In the rows, zero is written as 128.
The rows below come in pairs that one turn or mirror swaps. Which row does each named row swap with?
The rows were stretched afterwards, more along some directions than others.
q_781: [129 126 128 135 113 138 138 117 112 121 106 133 124 126 101 134 116]
q_850: [145 103 140 112 124 154 126 124 150 147 158 136 135 123 148  86  85]
q_510: [128 140 134 108 125 102 139 129 127 140 118 138 113 112 131 118 115]
q_672: [136 138 118 122 129 140 132 123 131 136 139 139 134 121 131  84 128]
q_868: [130 127 138 126  82 155 161 119 135 124 129 147 140 130  80 117  89]
q_215: [129 119 104 108 113 147 158 128 156 145 140 149 138 132 121  88  82]
q_575: [128 127 115 153 100 155 160 126 111 125 122 147 148 117  84 108 120]
q_555: [160 115 151 135 109 126 150 125 117 128 144 140 120  85 116 113 109]
q_843: [149 103 102 135 120 147 140 130 145 139 149 150 139 127 124  79  92]
q_193: [130 118 143 158  97 160 119 121 126 125 120 147 134 112 116 102 108]
q_874: [121 126 124 129 113 157 141 122 122 145 115 159 146 118 110 107 103]
q_441: [137 122 130 112 119 140 161 129 135 119 140 136 138 119  89 128  90]
q_367: [150  96 157 140  95 161 118 128 131 142 136 146 131 108 138  97  95]
q_284: [126 128 132 142  99 167 150 111 140 120 137 146 160 134  90 110 101]
q_351: [131 117 111 139 122 165 124 121 144 148 127 155 148 140 126  88 110]
q_707: [154 112 119 126 123 121 119 134 132 161 146 139 133  97 149  80 105]
q_909: [153 115 144 116 103 111 126 131 134 132 136 124 123  94 127 117  97]
q_91: [136 122 155 118 105 141 138 110 121 119 143 127 120 106 101 116 101]
q_967: [132 124 130 103 112 139 139 138 145 147 138 124 158 109 117 103  85]
q_516: [143 130 103 113 109 152 153 119 135 132 143 128 157 122  92 108  90]
q_178: [138 130 142 106 121 104 151 129 124 130 149 116 132 109 100 128 108]
q_526: [140 131 118  93 121 103 143 128 129 138 144 140 137 107 142  86  97]
q_356: [133 124 117 123 120 143 136 139 146 164 141 139 136 139 125 111 105]
q_705: [127 107 125 145  87 160 124 116 132 138 116 155 152 122 115  97  96]
q_177: [130 128 140 146 112 142 128 125 103 114 116 138 140 116 118 107 129]
q_786: [128 129  96 113 103 145 138 121 138 143 125 146 153 145 123  94  89]
q_119: [149 107 152 123  92 162 135 127 155 137 157 135 153 106 113 101  69]
q_260: [123 134 128 104 106 120 144 136 138 130 127 124 133 141 102 138  96]
q_941: [130 124 127 132 107 165 141 126 121 148 129 158 141 131 121  83 126]
q_858: [160 108 122 142 102 165 150 127 147 139 149 138 137 131 104 116  95]
q_494: [127 112 139 128 103 148 135 111 126 116 125 136 136 125  88 122  88]
q_514: [150 107 121 134  89 164 125 127 152 165 147 156 152 126 128  80  92]
q_375: [138 121 134  93 109 138 159 126 138 120 151 134 127 135 104 105  92]
q_693: [135 129  97 116 119 146 161 128 136 148 149 157 141 138 108  73  90]
q_55: [126 139 111 117 136 114 143 141 128 132 137 145 118 135 129  99 114]
q_919: [145 111 128 115 109 145 144 129 149 143 153 133 116 129 133 110 101]
q_14: [138 121 113 111 123 151 135 125 156 149 139 126 153 149 127 112 107]
q_616: [151 125 117 141 104 169 150 119 136 137 122 147 129 110 103 113 100]
q_92: [147 113 118 115 123 134 124 138 134 143 150 138 147 126 149  72  99]
q_209: [136 135 117 120 137 120 122 132 128 147 140 132 121 116 142  82 117]
q_390: [150 114 116 111 102 126 143 129 136 132 147 145 122 123 111  92  78]
q_368: [122 118 154 118  95 147 132 125 142 144 147 133 147 128 111 122  92]
q_797: [121 131 111 128 126 140 153 109 119 120 134 158 127 128 103  91  89]
q_30: [127 138 100 122 111 135 139 134 127 137 133 133 149 141 130  98 135]
q_893: [143 121 141 147 119 144 145 138 111 137 119 142 118  85 105 112 106]
q_663: [138 109 117 126 122 151 125 126 145 144 161 139 146 124 131  70  84]
q_755: [138 124 162 125  99 134 127 123 133 126 141 112 129 107 106 128 104]
q_337: [140 123 118 143 121 144 134 130 110 138 134 159 132 100 124  71  93]

q_850 is swapped with q_177
q_893 is swapped with q_967
q_858 is swapped with q_786
q_337 is swapped with q_119

